arr =
[[-249.1, -244.4, 0.4, 76.4],
 [-236.4, -35.2, 103.5, -212.3],
 [-92.7, 134.5, -185.9, -252.9],
 [-251.1, -164.0, 158.2, -134.0],
 [-254.8, -218.6, 97.1, -29.7],
 [-239.0, 20.1, 60.2, -232.3],
 [-249.7, -225.8, 68.5, 4.5],
 [-249.9, -204.1, 128.3, -75.4],
 [-14.6, 85.1, -228.6, -251.6],
 [-245.3, -90.1, 135.3, -182.3],
 [-147.4, 152.3, -146.8, -252.1],
 [-249.2, -234.1, -11.2, 82.3]]
Indices start at 1.
(1, 1) => -249.1
(4, 3) => 158.2
(12, 1) => -249.2
(5, 3) => 97.1
(9, 3) => -228.6
(10, 1) => -245.3
(1, 4) => 76.4
(10, 4) => -182.3
(8, 1) => -249.9
(2, 3) => 103.5
(5, 2) => -218.6
(9, 1) => -14.6
(2, 1) => -236.4
(11, 1) => -147.4
(7, 2) => -225.8
(6, 4) => -232.3
(1, 2) => -244.4
(11, 4) => -252.1
(12, 3) => -11.2
(3, 3) => -185.9
(11, 3) => -146.8
(9, 2) => 85.1
(8, 4) => -75.4
(10, 2) => -90.1
(3, 1) => -92.7
(5, 1) => -254.8
(11, 2) => 152.3
(4, 2) => -164.0

X =
[[-19.0 -17.6 -15.7 -15.2 -18.2 -19.1 -18.8 -16.7]
 [-15.2 -16.7 -18.5 -19.8 -25.1 -15.1 -15.7 -17.4]
 [-19.0 -17.5 -15.8 -15.2 -20.2 -19.0 -18.6 -16.7]
 [-18.2 -17.3 -16.4 -16.1 -20.4 -18.2 -18.0 -16.9]
 [-18.2 -17.5 -16.3 -16.2 -20.5 -18.4 -18.3 -16.8]
 [-12.6 -17.5 -18.7 -21.6  -1.6 -14.8 -15.6 -17.5]
 [-23.5 -19.4 -12.0 -11.0 -19.4 -24.9 -23.9 -15.7]
 [-14.8 -16.7 -18.8 -20.4 -28.1 -14.7 -15.6 -17.5]
 [-19.5 -17.6 -15.6 -14.9 -23.3 -19.4 -19.0 -16.7]
 [-17.3 -17.3 -16.6 -16.3  -9.1 -17.7 -17.4 -17.0]
 [-15.7 -17.7 -16.3 -16.3  19.1 -17.8 -17.2 -17.0]
 [-19.5 -17.9 -15.5 -15.6 -27.5 -19.7 -19.6 -16.6]
 [-21.2 -18.5 -13.7 -12.7 -13.3 -22.1 -21.3 -16.2]
 [-17.9 -17.3 -16.3 -15.6  -8.7 -18.1 -17.7 -16.9]
 [-19.2 -18.0 -15.6 -16.0 -28.8 -19.6 -19.6 -16.6]
 [-15.9 -16.9 -17.8 -18.5 -17.4 -16.0 -16.3 -17.3]]
Rows and columns are counted from 1.
(1, 1)	-19.0
(13, 1)	-21.2
(1, 6)	-19.1
(16, 5)	-17.4
(12, 5)	-27.5
(15, 4)	-16.0
(4, 5)	-20.4
(15, 3)	-15.6
(8, 2)	-16.7
(7, 4)	-11.0
(3, 8)	-16.7
(15, 2)	-18.0
(14, 8)	-16.9
(9, 5)	-23.3
(1, 2)	-17.6
(8, 5)	-28.1
(6, 3)	-18.7
(2, 7)	-15.7
(13, 5)	-13.3
(7, 5)	-19.4
(5, 7)	-18.3
(3, 3)	-15.8
(8, 3)	-18.8
(12, 3)	-15.5
(5, 2)	-17.5
(9, 4)	-14.9
(1, 4)	-15.2
(2, 3)	-18.5
(9, 6)	-19.4
(3, 1)	-19.0
(3, 4)	-15.2
(11, 1)	-15.7

a =
[[ 15   0   0  12 -33   1  -7  -5  -4  -3  -1  -1   6]
 [ -5  -2   0  -1   3   6  -1   1   2   2   1   0 -14]
 [  5  -1   0  11 -28 -22  -1 -17  -2  -5  -1   0  -1]
 [ -2   0  -1   4 -37  31  -7 -17  -3  -9  -1   0  43]]
Indices start at 1.
(1, 1) -> 15
(2, 5) -> 3
(4, 5) -> -37
(3, 6) -> -22
(3, 4) -> 11
(4, 4) -> 4
(2, 6) -> 6
(1, 12) -> -1
(4, 2) -> 0
(3, 11) -> -1
(2, 11) -> 1
(2, 3) -> 0
(1, 9) -> -4
(3, 7) -> -1
(1, 2) -> 0
(3, 1) -> 5
(2, 1) -> -5
(1, 4) -> 12
(1, 7) -> -7
(3, 5) -> -28
(3, 9) -> -2
(4, 11) -> -1
(4, 13) -> 43
(4, 12) -> 0

W =
[[  0   0   0  -1   1  -1]
 [-33  -3  12 -34 -37   0]
 [-16 -18  -8  28 -10 -13]
 [-17 -11  -7  16  -7 -12]
 [-27 -33 -11  -7 -11  13]
 [-42   5  -9  -7  35 -41]
 [ 34  42  13   9  14 -16]
 [ -7  17  54  35   3  -4]
 [  2  -1   0   0  -1   2]
 [  1   0   0   0   0   1]
 [  7 -17 -51 -34  -4   5]
 [ 25 -21  -1  39  -6  16]
 [  1  -3  -8  -5   0   1]
 [ 27  33  10   7  11 -13]
 [-13   1  -2  -2  11 -13]
 [  1 -22  -6  38 -10  -1]]
Indices start at 1.
row 1 col 1 => 0
row 4 col 5 => -7
row 8 col 1 => -7
row 5 col 1 => -27
row 9 col 6 => 2
row 10 col 3 => 0
row 12 col 6 => 16
row 13 col 4 => -5
row 11 col 1 => 7
row 10 col 6 => 1
row 10 col 5 => 0
row 12 col 5 => -6
row 15 col 6 => -13
row 2 col 4 => -34
row 16 col 2 => -22
row 4 col 3 => -7
row 8 col 2 => 17
row 1 col 3 => 0
row 11 col 5 => -4
row 16 col 5 => -10
row 8 col 6 => -4
row 8 col 4 => 35
row 5 col 5 => -11
row 10 col 1 => 1
row 2 col 6 => 0
row 15 col 3 => -2
row 1 col 6 => -1
row 15 col 1 => -13
row 14 col 2 => 33
row 3 col 4 => 28
row 14 col 5 => 11
